(in the rows, 128 means zero)
Each path below is one point turned by a fixed rotation once a step. After each direction that follows a path, write how fast that rotation turns it, in degrees a step (0 if it stays still).
Each turn is a multiple of 5 degrees from 10 to 175, or 0.
Each row of a path follows its step; steps can be skipped.
path 1
step 0: [130 125 125 141 126 118 115 120 135 131 131 136 133 121 126 130 128 130
 131 132 128 123 133 129 123 117 131 122 115 125 134 121 125 119 128 131
 132 122 125]
step 1: [134 129 123 136 126 124 120 124 134 134 123 131 115 125 138 134 121 134
 132 129 123 126 123 132 113 127 130 128 127 122 131 132 119 132 119 127
 133 124 133]
step 2: [135 134 129 133 126 128 118 125 136 126 132 132 121 129 124 142 134 132
 133 133 117 121 126 130 138 118 122 133 128 123 129 128 118 134 133 120
 130 128 132]
step 3: [127 129 121 130 120 119 121 135 139 136 138 119 120 134 128 135 128 131
 126 138 129 124 134 136 133 118 138 128 123 127 131 131 128 124 126 123
 130 127 124]
step 4: [126 137 117 133 127 126 130 131 133 136 132 129 113 123 132 132 129 136
 120 122 119 123 128 128 126 123 123 124 131 125 127 138 129 121 122 123
 124 140 125]
step 5: [119 131 123 126 121 127 128 132 135 131 133 132 125 133 124 140 138 141
 141 125 126 129 118 126 132 121 123 133 129 123 131 124 137 121 128 127
 132 138 127]
step 6: [121 138 117 122 118 127 132 136 128 126 124 119 125 127 131 137 127 129
 130 125 135 132 135 124 121 117 128 137 122 120 135 125 126 117 129 125
 128 125 122]
step 7: [126 138 130 135 131 122 127 124 124 135 125 128 126 123 129 135 139 119
 129 116 130 128 129 121 122 121 122 130 118 129 133 127 130 119 120 118
 124 139 129]
step 8: [126 129 132 120 127 124 121 126 129 135 119 129 134 127 122 134 134 131
 133 126 132 130 116 124 123 112 128 127 125 128 139 129 124 126 116 132
 140 131 124]
step 9: [129 138 121 134 131 121 116 130 135 125 125 134 132 123 124 132 127 120
 129 126 128 130 132 122 117 120 125 127 130 123 133 130 117 121 137 130
 140 124 125]
step 10: [130 133 127 134 129 120 117 123 136 133 125 131 126 129 140 133 130 117
 137 123 122 126 124 132 123 124 130 136 123 130 123 134 132 131 123 119
 141 126 131]
step 11: [125 129 127 116 125 126 118 131 129 127 127 130 121 123 122 137 132 123
 125 130 114 115 121 133 129 118 131 133 127 131 127 136 116 132 127 124
 136 128 124]
Directions:
[130 126 129 125 129 131 129 126 128 131 132 127 128 129 128 123 125 127
 130 127 130 126 129 127 128 130 126 131 127 128 128 129 127 128 130 130
 128 129 128]
0
[131 131 126 131 131 125 130 128 126 128 128 130 126 129 127 125 128 127
 128 128 128 127 128 128 125 129 130 131 127 126 126 130 130 128 124 127
 126 128 128]
120
[127 128 130 131 128 129 130 129 129 129 131 128 127 128 132 130 126 124
 125 129 130 127 130 126 127 128 129 128 130 127 128 127 129 125 127 129
 129 125 127]
120
